M: rows in 4 groups, each row roughly a mix of its group's directions
M (148 x 10)
[[ 23 -33  -8 -13  -3  63  -6  38 -23  10]
 [ 23  30  -9 -20  12 -19 -51  27  47  -2]
 [ 35  44  -8  15 -10 -43 -10 -27  40 -10]
 [-17 -30  24  41 -14 -38  -1  19  13 -48]
 [-43 -62  13 -21   2   4  10  31 -13 -18]
 [ 13  15 -26 -11   9  25   6 -75 -20   6]
 [ 10  67 -18 -29  26  25 -11 -24  -8  12]
 [ -1  62   7   6  -6 -42  13   0  39 -23]
 [ 39 -11  20  14 -27  41  -5   7  47 -32]
 [ 38  38  36   1  -9  30  -9  26  30 -33]
 [ 16 -12  25 -37  12  19  -5  59 -35  15]
 [  2 -31  -8 -27 -32 -52  -2 -42   4 -24]
 [ 43  -2   9 -10 -12  48   1 -10 -57  -7]
 [ -8 -17  23  44 -20  51  38  -5  -1 -25]
 [ 35  15 -28 -36   3 -36 -12  -7 -11  53]
 [-32 -30  34  20  -6  10  39  -2 -52   8]
 [-12 -43  15  13  36  60   7  17 -17   6]
 [  0  19 -27  13 -32 -28  19 -56  21  29]
 [  3 -17  29  -4   7 -38   0  50 -15  50]
 [  9  -3   0 -27   6 -14 -13  67  42 -19]
 [ -4 -38   4  10 -14  28  -3  52 -37 -35]
 [ -6  40 -35 -28  -2  23 -53  26  13   9]
 [-32  19 -25 -38   7   7 -60  12 -10  21]
 [ -1 -11  44  33 -22  10  53   8 -22  30]
 [ 13  19  -5  -7 -18  47 -11 -56  23 -32]
 [ 43  -1  22  -6  -2 -17 -36 -21  53 -27]
 [ 16  29  14  17  -8 -50  31 -32  22 -36]
 [-17 -48   9  -8   0  28  -8  63 -18  -7]
 [-42 -35  27 -14  18 -26  15  15 -43  26]
 [ 17  -8  12 -12  27  78   1  -9 -19  -9]
 [-28 -22 -46 -10  11  26 -39  18 -42  -2]
 [ 12 -36  11  40 -17   4  -7  62  19 -14]
 [-17 -21 -10 -34  -8 -25   0  49  30  45]
 [ 11 -24   4   9  12  -6 -29  74  12 -20]
 [ 40  37  -4 -34   7 -32 -23   9  -2  45]
 [ 25  12  34  -9   2  66  28 -21   0  17]
 [  0 -24   8 -32  44 -19  -7  14 -56  24]
 [ 18  53  -6 -49   9   7 -29 -11  21 -29]
 [-23  29 -17 -36  29  44 -26 -25 -19  20]
 [ 31  -2  28  31  -3 -24  55 -39   3  -8]
 [ -8 -25 -12  47 -43 -15 -19   4  34 -34]
 [ -1  12 -11 -44  32 -26  14  45  -5  43]
 [  0   9   6  18 -25  20  46 -51  24  34]
 [ 17  57 -39 -36  15  15 -19 -16 -22  -3]
 [-31  40  26  -3  47  13   2  23  -1 -42]
 [-14 -54  13  42  -9 -25  25  10  37   8]
 [ 11  24   7 -48  26  36 -46  -6  14 -22]
 [-12  -3  16  -3  42  66 -26   9 -23  -8]
 [ 19  23 -35 -37   4 -43 -16 -24 -26  33]
 [-40  -1 -28 -18  -9 -45  -4 -33   2 -45]
 [-16  26 -26 -19  -9 -35  19 -62 -18   8]
 [ -3  -1  23  74  -5   8  39  -1 -14  10]
 [-14 -13 -14 -19   3  24 -57  55   9  10]
 [ -7  56  -3 -24  10  -5  11 -60 -15   9]
 [ -8   1 -16 -43  42  38 -48  13  -9   4]
 [ 27  15 -30 -25 -36 -17  30 -48 -23   7]
 [ -7 -49  -9  48  -8 -30   2  15  42   7]
 [ -5  23 -24 -51  31   5   3 -55 -11  -3]
 [ -3  25 -15  10 -22 -57   9 -55 -10   1]
 [  2  35 -22  -3   8  34  -3 -45 -54   7]
 [  5 -20   9  50   2 -45  32  -8   2 -42]
 [-12 -12  33  30 -29 -53  25 -20  31   0]
 [ -7  20 -15  -1 -31 -64 -22  21  18  32]
 [ 34  36   4  32 -27  21  19 -48  16 -18]
 [ -2  39   1   8  -5 -30 -35  60  24   7]
 [  8  16  14   3 -11 -11  54 -61  -2 -21]
 [-20  28 -20  -8  17 -39   7 -17 -64  -9]
 [ 29  58 -12  12  14 -49 -14   9  19  13]
 [ -2 -37   6  35  16  52 -17  10 -41  18]
 [  2 -19  25 -27  28 -14  -4  47 -47  29]
 [ 17  23  35  18  -3 -37  47  29   2  32]
 [ -4  21  16  44 -12 -55  35   9   4 -27]
 [-52 -30  -3 -12  26  28   4 -17  -7 -48]
 [ 23  21  -9  56 -42 -15  14   4  38   8]
 [ 19  26  10  18   1 -13  41 -61 -19  20]
 [ 19  33  25  19  -8 -49  -4  40 -20  33]
 [-39 -48  -9  18  44   0   8 -22 -29 -18]
 [-12  -2 -29  -5 -29 -66 -26  14   0  28]
 [ 31  23 -11 -15   4 -51 -10  25 -19  49]
 [-12 -16  14  -8   8   5  80  -5  22  12]
 [ 20  14 -61  -5  -7 -22 -39   8 -32  21]
 [ -6   3  14   1  -6  12 -26  33  65 -38]
 [  8 -53  27   8  13 -18   2  59  14   3]
 [-29 -52 -22 -44  22 -10 -12  34   6   9]
 [-15 -36  -8 -39  19 -43 -13  14 -15  44]
 [ 12 -10  -1 -14 -30  -9 -63 -13  45 -17]
 [ 37  10  15  18  -4   8 -17  56  48   6]
 [ 45 -20  32  21  10  16   8  47 -16  34]
 [ 27  -6  -6  16 -24 -49   2  30  -6  54]
 [-13 -27  17  25  -9  21 -14  39  38 -49]
 [ 15  49  32  10  14  40   6  10 -28 -37]
 [ 24  42  23  -4 -25  12  33 -21  21  48]
 [ 34  -9   8 -18  15 -33   9  24 -29  59]
 [-40 -17 -17 -17  15  45   0 -14 -54   8]
 [ 15  32   7  16 -35 -36  32  29  35 -27]
 [  5  24 -37 -55 -14 -19 -27  26  -1  30]
 [-34 -44  33  14  -1  29  18  22   9 -42]
 [ 11  62  -9 -13 -42   8  12 -31  22 -16]
 [ 20  48 -29  -1   1 -30 -34 -26  40   2]
 [-49   0 -45   9 -17  27   1 -47 -10  -9]
 [ 29  33 -17  25  21 -38 -30  39  13  24]
 [-25 -46  -3  20  29  25   4 -27 -40  30]
 [ 39  -3  -3  44 -31  44  39  -1  -3   4]
 [-15   9 -12 -28 -31  62  -9 -27  10 -30]
 [  7  42 -31 -21 -28 -56 -23   0   8  11]
 [  5 -44  28 -14  14  21 -28  56 -10 -14]
 [ 21  43 -27  25   2  -9 -41 -25  34 -29]
 [ 12  17   4 -23  10  40 -50 -14 -14  48]
 [ -1  19   8  24 -13  57  35 -39 -25   7]
 [-27 -35   0  22 -18 -62  28  17  17  -1]
 [ -5 -23  38  23  20  54  -9  41  12  13]
 [ -4  11 -15 -30  36  18  11 -60 -20 -31]
 [ 26  -5 -25 -24 -31  16 -26  -6 -35  53]
 [ -4 -28  30  49 -28 -11 -14   9  19 -47]
 [-14 -38 -15 -30   4  33 -54  27  14 -14]
 [-25 -47   7  27  -4 -43  33 -14   4 -34]
 [ 22   3  15   6  -6 -14  49 -59  10 -30]
 [ -6  43  29  31  -2 -42  12  24 -42   6]
 [-41 -11 -23  12   2  65   3 -26 -18  14]
 [ 26  18  -7   1  -1 -51 -22   7  59  16]
 [-42 -42 -17  -2   8  46  -1  11 -42   6]
 [ 30  24 -13  41 -29 -37  13 -32  35   0]
 [  8  28 -10 -11 -17  34 -13 -63  23 -27]
 [ -1 -25 -23 -32   2  66 -32  13   2  10]
 [-15 -33  23  35 -24 -44  43 -14  15   4]
 [-33 -39   1  33  10  -4   7  35 -46  27]
 [  2 -31  45  17 -23   1  10 -53  10 -32]
 [ 12  19 -21 -42 -14  60 -23  -6  27 -12]
 [-20  37  -7 -24  16   2  14 -58 -39 -10]
 [ 30  38 -16 -23 -48 -33  -7 -34  -1  15]
 [ 29  53 -12 -26 -20   1 -24  44  22  -1]
 [ 29 -42  16   3  18  20 -33  31   2  47]
 [ 41  41  -2  26 -20 -38   2 -26  35 -12]
 [-24 -40  -5  19   3 -24  15  60  14 -26]
 [-16  11 -15 -21  37  53 -30  -9 -35  22]
 [ -7   2 -15  20  48  40 -28 -33 -36  14]
 [ 25  39 -24   7 -19  -5 -35 -19  49 -28]
 [  0  20 -29 -32   5  45 -45 -28 -11  27]
 [-10  -1 -25  16  -5  -7  -8 -56   0 -60]
 [  8  -3  48  21  22  60  -9   9  13 -26]
 [-51   3   8  10 -17 -58   2 -35   4  16]
 [ 22  45 -46 -23  -3 -17 -17 -46  -2  -4]
 [ 46  11 -11  12 -16  34  -2  -6  46 -42]
 [ 34  -8  17  -8  20  39  13  42 -49   3]
 [-10 -35  11 -29  43   5 -26  45 -23  23]
 [ 38  47 -18 -10   1   5 -40  24  40   7]
 [-39 -47  22 -21   3  -8 -26  50  -5   5]
 [ -9   1 -28   8 -21 -64  -7 -19  31 -32]]

the two rows of each list that fit no group, in list order (the others fit one group, some only roughly)
  * K_166: [ -7  17  -8 -53  19 -44  -3 -17 -15  44]
  * K_671: [-21 -61 -22   7  15  15 -14  -3 -44  24]
  * K_965: [  0  -7   6  34 -38 -46  11  25  47 -13]
  * K_336: [ 16 -17   4  12   7  10 -26  62  43 -27]
  * K_124: [-15 -10   6 -30  25  62 -34 -12 -24  17]
  * K_94: [-21   2  19   2   8 -74   7  32  15 -14]
  * K_731: [-12  -3 -10 -17 -11  70 -13  43  -2  18]
  * K_233: [-27  30  -5  -2  13  14  16 -70 -17 -21]
  * K_222: [-30 -15  10 -14  -3 -25 -37  63  19 -16]
  * K_123: [ -1 -36 -41 -51  17  21 -23  11 -30  -9]
  * K_909: [-13 -43   0 -43  10  33   6  52   9   8]
  * K_615: [ 24  66 -10  12 -20  10 -32  17  26  15]
  * K_408: [ 19  48  19  24  -5  20  -6 -58 -15 -16]
  * K_75: [  5 -19   2   9 -46 -35 -25  57  14   2]

K_965, K_124
  * K_102: [-60 -46  -5  -3  13 -15  -8  -9 -24 -33]
  * K_366: [  0 -24 -50 -18  34  -6 -23  47  23 -11]
  * K_512: [ 56  29  17  -7  -8  21 -20  48  13  10]
  * K_761: [-23 -65  12  20  23  29  17  28  -9  -7]
  * K_227: [ 18  55  15  11 -36 -40 -18   5  20  22]
  * K_270: [  7  -8  13 -24  60   3 -33  24 -34  25]
  * K_559: [-14  29 -21 -37   5 -37 -14 -35 -25 -41]
  * K_141: [-30 -23 -20 -12  11  -9 -21 -62 -22 -30]
  * K_161: [  4   1  50   4 -25  -9  36  52  26  -1]
  * K_306: [ 13  23 -20   1 -49  -1  33 -26  49 -13]
  * K_864: [ 39  63 -17 -24   5 -19 -28 -16 -10   6]
  * K_21: [-28   0   2 -25  -9 -45  -2  41  32 -39]
  * K_424: [ 29  14 -11  49 -26 -25 -21 -38  33  -8]
  * K_39: [ 18  41  17   9  29  53   9 -35 -16 -17]

K_306, K_424
  * K_663: [ 20  26   0  16 -62   0  43 -16  19  14]
  * K_77: [-25  21 -52 -11  21 -11 -42 -36  -5 -20]
  * K_656: [ 26 -29 -21  -8  11  21 -11 -58  11 -42]
  * K_705: [-20 -15  29 -10   4  64  31   8 -31  16]
  * K_866: [-13  12 -56 -29  28  -8 -21 -42 -24  -1]
  * K_257: [ 40 -16  43   8  42  46   8   9  -3  12]
  * K_952: [ -1 -41 -14  16  19  35   0  29 -37  45]
  * K_193: [  2  20  21 -48  34 -23   2   0 -41  37]
  * K_958: [-16  20  -5  19 -24  -9  18 -55  -2 -54]
  * K_349: [-47   2  11 -21  -1 -39 -20  56  -3   0]
  * K_760: [  0  18  -9 -23 -17 -70  -6  31 -11  27]
  * K_541: [  6  23 -27 -26  28  30 -33 -41 -39   2]
  * K_99: [-32 -26 -11  -8  -8  51 -19 -42 -35   5]
  * K_18: [ 38  49  -8   0  15 -44 -19 -37   4 -10]

K_257, K_760
  * K_950: [-13  -6  31 -25  44  18   6  36 -50   5]
  * K_431: [ 21  -1 -26 -43  11  11 -13  48 -41  22]
  * K_379: [ 11  11 -35 -30   8  42 -58   1   9  13]
  * K_402: [-15  -9   0 -12  52  11 -55  23  -7 -31]
  * K_968: [ -7  11  10  25   9 -72 -15  36  10 -10]
  * K_207: [  7  -6 -16 -20  -4  31 -48  53  32  -6]
  * K_8: [ 21  42 -17 -36   1  18 -56   5   2  25]
  * K_106: [  8  28 -43  11 -51 -31  17 -31  15  12]
  * K_275: [  6 -17  21 -10   2  -1 -19  66 -38  31]
  * K_509: [-29 -28   0  13 -56  13  42   4  18 -25]
  * K_706: [ 19  45  12  24 -16  -9  16 -65   3   2]

K_431, K_275
  * K_101: [-46 -55   8 -15   6  35  16  21  14 -19]
  * K_452: [-30 -27  -1 -42  18   8   3  17 -37  49]
  * K_971: [  0 -30 -16  17  -8 -38  -7  48  48  16]
  * K_255: [-12   6  25   0 -12  62   9 -50  -5 -22]
  * K_436: [ 26  43  31  32 -38 -22  26   1  28  -3]
  * K_779: [ 12 -18  26  32  -1 -11  16  69  -2  24]
  * K_435: [-26 -20  -8 -34  43  31 -31  13 -41   0]
  * K_49: [  0  15 -15  32  29  -2 -57  41  26   5]
  * K_773: [ 38  22   0  14  -4 -30  -8  35  53 -29]
  * K_719: [ 13 -15  -6   5  32  -3 -58  49  21 -10]
  * K_120: [-42  -4 -11 -15   0 -34 -15  -9  50 -43]
  * K_959: [  8  34  29  40 -41 -43  12 -15  17  -2]
  * K_972: [-28  -9  26  16   1 -58 -25  44   9   8]

K_101, K_49
  * K_276: [  8  63   9 -41  31  11 -12 -18 -24  -6]
  * K_17: [-11 -72  14   6  -1  29 -10  37   1 -10]
  * K_329: [-16  -2  15 -20  60  49   7 -31  -5  -4]
  * K_57: [  0  -5  -1 -29  25  -4  24 -72 -22  14]
  * K_560: [ 43  17 -18  -8 -30  50 -33  19  22   7]
  * K_797: [-10  49 -32 -25 -19 -15 -26 -44  13  18]
  * K_857: [-19 -45   0 -17  -2  10   9 -50   1 -51]
  * K_790: [ 23  32  -9  10  -9  37 -52  36  13  25]
  * K_65: [ -7 -26  11  -6  33  -1 -42  52  37  10]
  * K_74: [ -6  -8  43  11  -5 -15  47  10  47 -33]

K_560, K_797
  * K_440: [-19 -48   6 -13  -5  28   6  58 -10  27]
  * K_468: [-32 -17 -15 -43  -1 -34 -20 -49 -20  12]
  * K_429: [-24 -58  21   0  28 -26  -5  40   0 -21]
  * K_676: [ -1  49  -6  12  -6 -46 -38  -9  26 -32]
  * K_3: [ -7 -23 -11   4   1  45  28 -22 -47  41]
  * K_669: [-13 -58 -12  -2  10 -18  -9  59 -13   5]
  * K_148: [ 13  37   4  -8  27 -68 -23   1 -19  11]
  * K_200: [-13 -42  32  39   5 -34  31  23   7  26]
  * K_821: [ 17  70 -14  -6   5  -9 -16 -34   1 -32]
  * K_915: [-20 -36   7  26 -21 -36 -21  41  41   6]
  * K_711: [-15  -6 -15   6  -2  32 -22 -14  44 -61]

K_148, K_200
  * K_12: [-26 -24  37  11 -10  60  11  13 -34   7]
  * K_472: [ 37   2   7  -1 -37 -17  11  53  36  24]
  * K_134: [ 17  48  11 -22 -34 -36   7 -31  36  -3]
  * K_990: [ -9 -35   2 -12   5  14   4  79   3   5]
  * K_568: [ -8 -37  37  -4  23  36  31  39 -16  21]
  * K_569: [ -3  56 -29 -30  11 -15 -36 -34  -4  11]
  * K_240: [-26  46 -33 -52   1   0   0 -33 -16   2]
  * K_155: [-26  -8  29  32 -14 -44  20  48   3 -21]
  * K_723: [ 29  -1  15  26 -39 -16  18 -37  41 -32]
  * K_290: [ -9 -33   2  -5  31  45 -44  37 -14  17]
  * K_919: [ 11  21  -9 -30  37  60 -28  18 -11  -9]
  * K_489: [ -2 -37  20  29  14  20  20  64 -13  -9]

K_12, K_723
  * K_708: [-47 -26   1  41 -23 -51   8   4  -6  10]
  * K_363: [ -8 -43  12 -25  32  55  11  17   1 -26]
  * K_744: [ 18  32   5 -33  32  49 -24  -9  -9 -35]
  * K_933: [-34   7 -11 -31  27  32 -50  32  -6  17]
  * K_613: [-33 -22  13 -19   7  -9  27  44 -33  44]
  * K_177: [-14 -49   4   2  23  57 -24  24  12  13]
  * K_397: [ 21 -30   5  50 -28 -38  36   6   9  19]
  * K_19: [-30 -36  13  38  -8 -41  15  29  24  26]
  * K_585: [ -3  38 -15 -44  13 -12 -17 -52 -30 -10]
  * K_48: [-19   0 -36 -50   3  52   8 -25 -18   2]
  * K_10: [  3 -15  14  14 -12  27  30 -69 -26  -6]
  * K_811: [ 33 -11   8   4 -16 -34  -7  34   4  63]

K_933, K_177
